In the data rows, 128 means zero.
Here are some points, each followed by its number:
[106  90 133 121 196 151  94 116 115 101 179 163 138  92 145 124] 0
[111 132 138 146 162 199  93 111  89 137 171 190 112 138  99 124] 1
[105 107  99 139 109 137 114 170 111 132 122 163  65  68 168 190] 2
[ 87 113 156 165  30  57 186 228 134 141 130 146  74  97 146 156] 3
[ 59 102  82 131 173 203 104 139 108 153 153 197  24  48 156 173] 4
[108 114 101 115 196 190  85  83  73 108 186 204  99  65 160 146] 5
[191 130 152 121  77  64 168 169 191 136  62  50 219 194 111  65] 6
[110 116 134 145  87  78 145 156  98 151 124 168 100 114 147 182] 7
[113 137 115 124 126 164 121  93 152 151  99 112 191 192  55  72] 8
[122 139 101 131 101 119 147 156 115 150 107 132  88 111 157 137] 9
[ 68  84 160 172 162 181  97 112  54  98 182 181 135 119 100 118] 10
[208 126 102  72 136  91 180 114 174 143 130  78  78  56 182 130] 11
[ 61  94 166 162 138 167 105 133  90  98 168 188  85 107 128 169] 12
[152 119 107 130 128 143 102 110 154 174 116 119 196 190  70  52] 13
[133 148 115 107 134 188  99 110 129 138 138 149 124 135  89 104] 14
[163 166 108 149 141 112 143 142 137 123 120 123 150 129 134 150] 15
[144 153 118  99 170 147 106  65 149 114  98 102 182 191  89  62] 16
[108  98 159 176 126 150 100 113  88 129 165 189  81 102 111 140] 17
New points follow, each followed by the numbers of its five nearest points above by angle, seen from the average point of the numbered points, nearest first.
[184 131 113  87 122 104 136 136 157 108 118 100 139  91 170 120] 11 15 6 9 16
[108 128  97 113 127 142 120 161 101 151 131 190  21  63 160 170] 2 4 9 7 5
[118 129 134 143  73  55 175 173 165 173  98  89 176 164 105  82] 6 13 3 8 15
[128 145  90 108 100 142 127 155  81 124 162 161  88  90 127 162] 2 9 7 4 3
[153 164 176 159  34  49 193 184 123 123  83  76 185 163 122 135] 6 15 3 7 9
[ 99  96 119 143 102 110 135 144  96 100 163 140  98 111 137 132] 3 7 2 12 17
[125 123 130 103 147 124 124 103  97  89 172 166  91  62 169 161] 5 0 2 4 12
[ 75 103 132 148  65 109 163 192 135 152 123 155 103 139 105 141] 3 7 9 2 6
[100 113 119 150 117 143 144 127 122 157  80 115 184 222  63  68] 8 13 16 6 14
[172 153 138 107  71  84 149 135 152 140 105  95 105 104 161 164] 11 9 15 6 3
[108 113 139 140 121 135 105 134 114 104 173 180 104  91 159 137] 12 17 5 2 0
[174 143 109  91 154  99 153 122 174 159 112  76  98  68 190 167] 11 9 15 2 6
